In the rows, zero is written as 128.
One turn moves each row of this set onto another row. After a few examples, where does it send each row asked below?
sasuz: [129 124 100 113 148 120 144  85 139 111 118 114 115 107 135 144 132  98
 164 143 131 191 121 117]
bapen: [150 138 136 102 158 112  98 110 142 114 111 151 107 142 138 143 108 125
 154  89 126 134 135  76]
bime: [136 138 120 131 142 108  90  69 142 108 151 156 112 124 138 130 131 137
 134  97 135 154 106 105]
bipi: [117 156 114 119 109 155 103  99 102 132 114 101 121 105 120 115 129 133
 141 135 128 139 142 117]
zeful: [112 122 108 123 123  83 124 141  78 116 129 148 136 141 118 162 124 143
 144 139 101 145 138  95]
Dus: [118 115 137 108 152 127 130 119 119 133  90 139 130 128 124 155 135 100
 109 120 109 123 160 126]
Pef: [133 112 137 146 158 129 137 149 141 133 118 151 128 145 117 136 144 128
 124  95 111 127 115 112]
gozo: [127 133 132 112 126 105 125 135 100  90 103 155 122 110 142 144 128 111
 123 145 134 101 154 112]
netat: [111 109  96 106 124 133 149  97 119 107 120 143 134 123 122 135 138  97
 144  87 121 183 143 123]
noro: [119  83 128 119 139 111 145 129 114 132 104 131 133 158 152 146 153 148
 139 120 105 136 136 124]
nog: [118 135  85 125 136  73 123 124  86  96 111 136 126 147 109 146 119 142
 146 124 111 136 136  83]
sil: [124 103  96 134 124 114 156 123  80 114 126 126 122 115 134 104 158 120
 111 118 139 143 141 124]
duv: [126 143 133 132 166 113 110  64 133 103 127 155 133 126 166 134 140 138
 136 107 101 159 105 116]
dotet: [139 144  95 122 148 106  96  95 107 128  85 129 129 117 121 113 117 106
 147 134 148 161 114  62]
selu: [136 102 108 143 126  90 143 127 140 107 112 137 103 121 121 135 128 136
 128 136 159 140 151 135]
Gumu: [137  82 105 117 122 103 160 130  88 114 105 147 116 131 143 115 139 102
 126 123 119 167 119 110]
nilo: [117 122 145 135 136 107 121 133  89  82  93 153 115 114 155 136 130 122
 137 123 130  95 133  91]
bov: [142 140 100  94 133 123 123  83 117 108 124 151 128 109 173 114 135 116
 164 136 127 146  92 112]
vefon: [119 140  94 129 125 121 123  91 103 120 162 141 114  97 157 126 140 138
 168 123 125 151  93 108]
linub: [136 110 130 151 190 121 115  81 108  99 105 142 150 139 158 123 133 146
 152 125 135 128 121  96]
dab: [149 139 114 140 187 127 126 114 106 107  97 144  99 126 122 104 132 134
 134 123 132 110 107 124]
tere: [107 100 130 132 121 137 140 106 108 101 121 154 152 104 136 116 144 110
 146  96 148 176 139 129]
Dok: [119 161 138 161 178 101 118 107 116 106 126 136 136 112 142 139 123 165
 157 107 121 150 146 101]
zudo: [113 103 138 119 133 150 113 100 113 134 143 113 139 114 148 126 161 125
 165 121 154 156 116 108]
lufil: [137 112  95 147 170 115 120  85 130 105 137 137  85 136 123 153 114 127
 148 104 131 133 123  80]
Poz: [126 127 136 125 112 134 116 111 105 127  90 133 112 110 139 132 102 119
 165 150  99 186 110 102]
dov: [136 143  96  99 103 123  96 121 105 126 115 102 113 110 112 127 129 132
 133 133 126 144 147 121]
bazam: [ 99 141 126 156 157 137 116 104  86 138 107 119 108  94 153 136 143 114
 145 115 110 139 115  69]
Matof: [146 132 115 153 166 105 145 138 149 116 106 150 142 137 102 124 132 130
 122 119 127 146 125 125]
zim: [116 104 132 153 135  92 117 132 106 137 118 151 141 121  93 149 116 133
 129 132 138 168 145 117]
Zotoz: [124 117 147 129 116 122 115 135  92 119  92 130 120  96 157 138 122 131
 154 148  94 170 120 121]
dilo: [140 140 123 119 166 100 105 102 103 117  77 147 123 134 143 105 121 111
 144 123 140 149 130  55]
gev: [141 118 111 146 178 115 122 125  95 128 114 149  96 147 111 121 125 148
 153 114 111 140  85 105]
Vud: [115 109 154 134  92 127 117  92 123 118 121 142 135 124 138 132 119 108
 160 115 136 173 115  75]
pivo: [104 157 112 129 121 129 143  65 126 106 115 106 147 117 132 131 138 111
 139 123 117 156 151 104]
mopit: [101 151 118 162 165 110 121 107  86 128 122 125  94 110 137 130 137 131
 140 103 119 141 138  60]

Dus turns into bapen
noro turns into lufil
And these:
dov turns into nilo
Pef turns into bime
gozo turns into dilo
sil turns into dab

